In the rows, zero is written as 128.
Turns, then the turns between two rows, first turn first; the first pair answered:
turn N:
[124 108 115  95 123 133 130 130 137 106 142 124 136  93 150 135 112]  ->  [134 105 113 106 133 125 130 114 142 102 156 121 134 109 150 135 110]
[ 89 129  90 119 125 137 108 131 150 171 107 105 141 113 154 130 124]  ->  [107 124 116 165 158 122 115  78 133 145 153 101 121 134 151 130 117]
[141 131 146 138 131 112 120 113 113  97 137 126 120 140 133 129 120]  ->  [124 134 138 109 108 126 116 149 117 110 104 128 132 116 132 127 126]
[150 130 114 101 116 154 120 154 133 119 139 145 119 133 139 149 122]  ->  [158 127 126 122 130 149 123 131 123 106 159 144 111 142 139 150 117]
turn R:
[132 122 130 126  61  47 133 194 103 116  78 152 144  98 140 103 123]  ->  [128  82  98 132 120  28 147 103 137 122 115  97 146 112 171  80  95]
[121 147 102 205 168 120 126  77 178 162 163 101 116 160 101 128 153]  ->  [141 190 131 184 102 131 110 170 143 151 129 168 118 157  75 160 177]
[118 103 110 109 141 138 130 106 122 150 118 102 146  62 144 141  88]  ->  [132 124 123  95 108 141 121 152 106 143 103 139 147  63 132 157  98]
turn J:
[139 103 136  65 155 114 125 115 116 125 124 101 141 117 125 131  85]  ->  [129 136 127 123 136 139 116 174 140 171  89 109 148 128  86 134 138]
[130 143  94 125 123 121 110 144 156 173 103  89 141 133 139 127 122]  ->  [135 129 100 126 145 111 116 104 152 156 128  78 135 138 150 123 106]
[144 145 108 104 122 114 115 137 148 136 116 144 126 149 118 143 132]  ->  [147 140 111 125 140 108 118 111 149 135 132 135 121 159 117 140 131]
[145 179 133 150  96 114 144 147 123 123 143 157 140 156 106 122 172]  ->  [152 154 141 124 121  95 151  94 109  92 176 146 131 156 131 119 137]

Each pair is two turns apart.
[ 95 115 121  81 108 134 136 132 124 125 115 122 140  78 151 118 118]  ->  [103 105 125 120 142 121 144  78 128 117 150 104 129  98 154 110 112] | J then J
[150 145 130 122 111 112 119 124 104 102 153 155 121 147 111 140 138]  ->  [109 127 124  82 107 130 124 134 100 107 122 135 128  99 125 123 126] | R then J
[113 154 124 136 138 119 133 121 117 157 121 146 134 118 122 120 120]  ->  [113 148 120 120 138 118 133 116 116 152 121 144 135 113 130 119 113] | J then N
[126 109  83 111 143 127 131  71 147 123 172 128 145 140 156 109 130]  ->  [154 130  88  85 110 119 121 108 136 111 166 168 149 154 152 129 132] | R then R
[ 96 132 132 114 104 150 123 178 107 130  99 135 132  87 134 120 146]  ->  [114 125 165 170 140 133 133 117  82  98 154 131 109 110 130 121 137] | N then N
[119 151 174 131 104 131 114 154  92 106 105 152 118 120  99 148 138]  ->  [148 143 167 151 134 105 117  96 104  95 148 142 112 158 108 150 124] | J then R
[124 149 109 116 109 129 120 148 159 148  91 100 144 139 166  84 149]  ->  [133 144 139  77 100 119 122 141 116 102 106 123 133 123 180  92 119] | N then J
[106  87 130 195 172 124 156  65 152 149 170  46 129 112 138  93 133]  ->  [ 89 126 119 205 120 154 142 166 168 194 108  72 146 102 104 103 184] | J then J
[120 114 113 108 128 134 127 124 137 140 106 107 133 105 140 118 120]  ->  [131 129 118 163 138 132 126 118 145 148 120 109 127 131 120 122 139] | R then J
[140 144 106 165 125 112 140 128 172 143 124 140 120 142 121 139 162]  ->  [115 119 147 105 124 116 151 114 109  91 128 145 108  86 146 131 119] | J then N
[148 121 142 101 131 112 128 102 107  94 151 136 121 141 148 130  96]  ->  [ 97 126 160 135 124 153 132 141  95 117 111 123 120  94 126 112 124] | R then J
[100 132 114 139 124 145 134 155 154 155 112 122 131 116 125 113 149]  ->  [138 129 149 152 140 117 138 110 116 104 166 146 110 143 130 128 125] | R then N
[156 126 116 149 101 145 125 147 135 136 152 122 145 148 138 143 109]  ->  [145 121 142 149 103 151 131 143 105 115 156 125 135 127 138 139 101] | N then J
[145 150 111 147 130  95 133 125 166 153 110 110 136 144 110 120 142]  ->  [124 128 159 115 135  99 146 103 103 100 123 114 118  97 126 113 107] | J then N
[159 105  84 113 128 106 135 106 148 158 106 141 141 144 154 138 121]  ->  [129 116 147 125 108 134 139 148  83 129  89 166 122  95 134 138 128] | N then J
[103 142 115 172 132 142 121 137 157 140 118 130 141 132 119 111 154]  ->  [109 135 103 165 143 132 123 112 169 139 131 121 143 142 129 110 142] | R then R
[ 90 138 159 133 120 155 133 164  88 118 103 131 124  80 126 127 129]  ->  [132 133 160 180 160 123 137  93  97 100 165 124 111 133 129 131 120] | N then N
[141 139 132  44 116 112 133 142 146 108 128 140 153 132 190  97  97]  ->  [120 138 170  61 118 125 140 146 106  88 128 145 138 104 181  92  98] | N then N
[130 114 114  69 111  91 130 142  56  90 144 143 151 106 149 127  94]  ->  [142 112 117  83 125  80 131 121  58  82 163 142 146 120 148 128  91] | N then N
[116 131 165 166 139 149 138 121 101 101 130 116 129 110 113 126 130]  ->  [135 125  93 101 122 132 126 130 165 139 108 107 162 136 138 129 123] | N then R
[ 99  76 107 121 171  99 129  94 136  79 155 105 122 138 166  59  79]  ->  [ 98  80  74  85 151 101 121 122 166 104 128 104 141 137 172  60  83] | N then N
[113 126 147  66 128 118 122  95  91  71 128 117 107  91 143 127  82]  ->  [115 133 152  61 117 121 120 112  85  69 121 129 107  90 136 133  86] | R then R
[102 120 141 152 179 143 135  72 149 158 131  87 163  93 127  84 119]  ->  [166 156 169 195 161 120 125  90 127 133 163 145 150 150  98 121 138] | R then J
[138 109 129 106 136 110 136  96 111 103 152 131 114 133 138 132 101]  ->  [122 121  89  98 114 129 127 144 155 156 105 121 136 129 127 128 128] | R then N
[121  94 113 129 144 156 111  59 155 162 106  88 171 135 148 143 133]  ->  [157 104 106  95 122 137 104  69 155 150 113 116 176 160 155 162 124] | R then R
[130 147 101 191 123 135 129 107 161 173 133  96 147 114 113 123 149]  ->  [152 143  88 170 126 115 126  90 171 166 149 100 151 133 125 128 135] | R then R
[114 132 136  97 113 127 133 150 116 121 105 143 131 115 131 135 114]  ->  [ 98 128 141 114 122 137 137 144 115 129 102 129 130 103 128 126 118] | R then R
[111 137 115 153 140 154 143 125 160 152 119 104 124 119 121 127 148]  ->  [112 141 143 106 111 158 141 155 117 121 109 136 119  94 127 137 132] | J then R
[189 114 101 171 124 116 131 105 155 165 137 105 150 179 128 151 179]  ->  [ 96  86 145 153 131 165 149 116 101 152  95  69 141  72 134 115 168] | J then R
[ 73 147 131 131 142 143 129 149 104 160  77 125 130  68 129 129 118]  ->  [104 169 104 157 133 133 117 165 142 187  78 137 140 114 113 144 142] | N then R
[111 142 137 136 116 138 113 162  97 133 117 144 136 113 114 119 142]  ->  [ 95 128 134 152 140 141 121 134 106 142 124 117 133 106 118 102 139] | R then R
[165 141  95 136 138 124 135 132 171 142 165 146 134 194 132 140 136]  ->  [135 125 170 119 140 139 148 125  83  79 173 160 107 131 137 133 106] | J then N
[139 114 119  55 107 113 137 121 129 116 123 121 143 117 162 119  94]  ->  [124 113 149  70 109 124 142 122 101  99 125 122 132  95 154 116  93] | N then N
[132 135  94 165 121 127  93 115 163 177 103 151 137 129 104 125 168]  ->  [108 135 121 166 113 145  97 136 132 166  89 156 131  96  98 120 170] | N then N
[119 140 161 168 147 127 129 130 105 126 125 127 108 116 111  84 130]  ->  [133 125 117 144 163 109 128  99 150 143 136 106 121 138 132  82 115] | N then J
[111 116 143 163 149 108 143  65 104 113 147  84  96 154  89 115 149]  ->  [147 115  95  49 108  85 129  92 133 114 128 108 123 169 123 131 121] | J then N
[168 146 113  76  86  96 120 133 124 123 113 140 145 148 157 137 113]  ->  [140 160 134 101  71 122 122 172 105 132  88 148 140 121 135 134 136] | R then R
[149 138 141 135 113 127 118 107 129 117 150 168 114 142 131 153  99]  ->  [119 116 127 125 134 133 127  78 140 125 146 131 119 121 147 132  87] | N then R
[ 91 133  98 182 149 144 114 140 176 188 104  74 149 119 112  97 147]  ->  [178 158 160 195 141 100 109 118 110 103 179 150 119 178 104 144 128] | R then N
[ 70  87 155  91 135 176 156 145  99 136 120  97  79  53 139 147 103]  ->  [170  98 115  42 125 115 141 116 131 114 170 139  90 144 161 186  78] | R then N
[161 132 119  95 126 121 121 133 148 140 103 132 141 164 178 101 111]  ->  [129 125 130 156 158 137 132 108 150 154 107 100 131 151 164  82 127] | R then N
[128 109 130 148 156 133 138 113 139 147 163  98 128 110 122 110 102]  ->  [133 110 106 127 145 133 134 126 159 164 149  98 140 115 125 112 104] | N then N
[111 139 129 152 122 128 152 120 139 134 139  94 138 125 104  97 150]  ->  [127 135 116 137 127 114 150 102 148 127 152  94 141 140 116 100 139] | R then R
[138 137 110 110 109 124 128 152 150 140 108 133 146 135 121 136 129]  ->  [123 118 103 109 132 123 136 117 156 139 118 107 143 126 133 120 114] | R then J
[132 151 126 116 118 141 152 152 134 120  92 125 147 127 136 139 146]  ->  [136 142 106 113 131 133 154 130 154 128 100 109 152 140 145 135 141] | R then J
[131 111  99  98 154 110 140 116 135 196 134 115 134 115 146 101 115]  ->  [141 140 159 117 121 121 136 165  73 160 133 167 116 103 119 122 128] | N then R
[161 134 121 108 118  78 123 124 149 107 170 135 107 130 128 148 105]  ->  [155 149 145 150 114  90 122 141 132 107 168 146  98 128 106 152 125] | J then N
[120 110 107  92 132 145 150 118 124 124 135 114 128  91 127 113 125]  ->  [128 125  92 104 116 149 143 148 144 146 119 123 134 105 112 121 146] | N then J
[130 154 103  97  93 141 132 182 150 147  93 136 151 131 129 132 141]  ->  [124 128  77 101 129 130 140 126 177 156 112  97 152 140 149 117 124] | R then J
[137 168 138 141 142 118 145 122 144 105 118 130 147 135 126 153 100]  ->  [118 158 136 144 153 125 149 112 147 111 115 112 147 120 129 142  99] | J then R
[ 86 132 161 102 115 135 102 155  57  78 118 135 108  79 123 141 105]  ->  [ 93 121 165 144 154 123 111  97  61  69 156 114  96  99 127 133 100] | J then J
[152 102 107 145 126 110 123 123 124 127 159 158 115 167 125 109 130]  ->  [152 111 116 143 111 116 119 147 114 125 149 173 114 162 117 114 138] | R then R
[107 105 125 158 133 110 158 121  87 109 155 114 120 117 120 126 139]  ->  [102 118 121 170 120 119 154 146  94 126 139 119 123 118 107 127 158] | J then J
[115 103 133  69 113 141 133 147 104 108 107 134 129  89 145 128 109]  ->  [124  90 139 119 160 125 143  79 108 100 151 109 114 113 147 119 102] | J then J
[196 134 143 201 157 106 103 105 132 115 204 150 144 193 143 141 138]  ->  [201 150 156 197 133 112  96 144 117 112 189 176 143 188 133 151 149] | R then R
[ 92 127 172 167 130 155 137 111 115 105 126 135 112  88  74 109 172]  ->  [149 136 161  77  89 123 125 133 108  74 133 185 122 117  99 140 143] | R then N
[147 132  75 126 135 118 127  95 158 149 147 124 129 162 125 154 127]  ->  [133 126 138 130 141 126 138  85  88  98 165 139 105 127 122 152 109] | J then N
[195 162 142 171 121 114 128  87 109  88 164 143 128 165 112 164 130]  ->  [105 160 124 142  87 175 128 172 126 145  67 113 152  81 104 132 159] | R then N
[127  95 119  97 138 146 110 136  95 111 153 118 139  98 126 114  98]  ->  [149 118  91 158 141 142 101 143 141 152 155 116 147 147 101 122 137] | J then N
[192 139  78  74  97  96 101 125 173 151 139 156 147 182 150 147 112]  ->  [142 143 200 194 131 132 123 106  65  94 169 160  91 127 107 136 129] | J then N
[110  84 133 148 142 132 162 106 127 117 167 113 127 126 141  91 120]  ->  [123  87 110  79 109 127 153 140 136 119 145 133 143 125 156 102 109] | J then R
[121 140 154 144 140 121 126 104 136 142 137 112 133 125 128 118 137]  ->  [127 141 134 131 134 117 122 110 154 155 130 112 142 133 133 120 138] | N then N
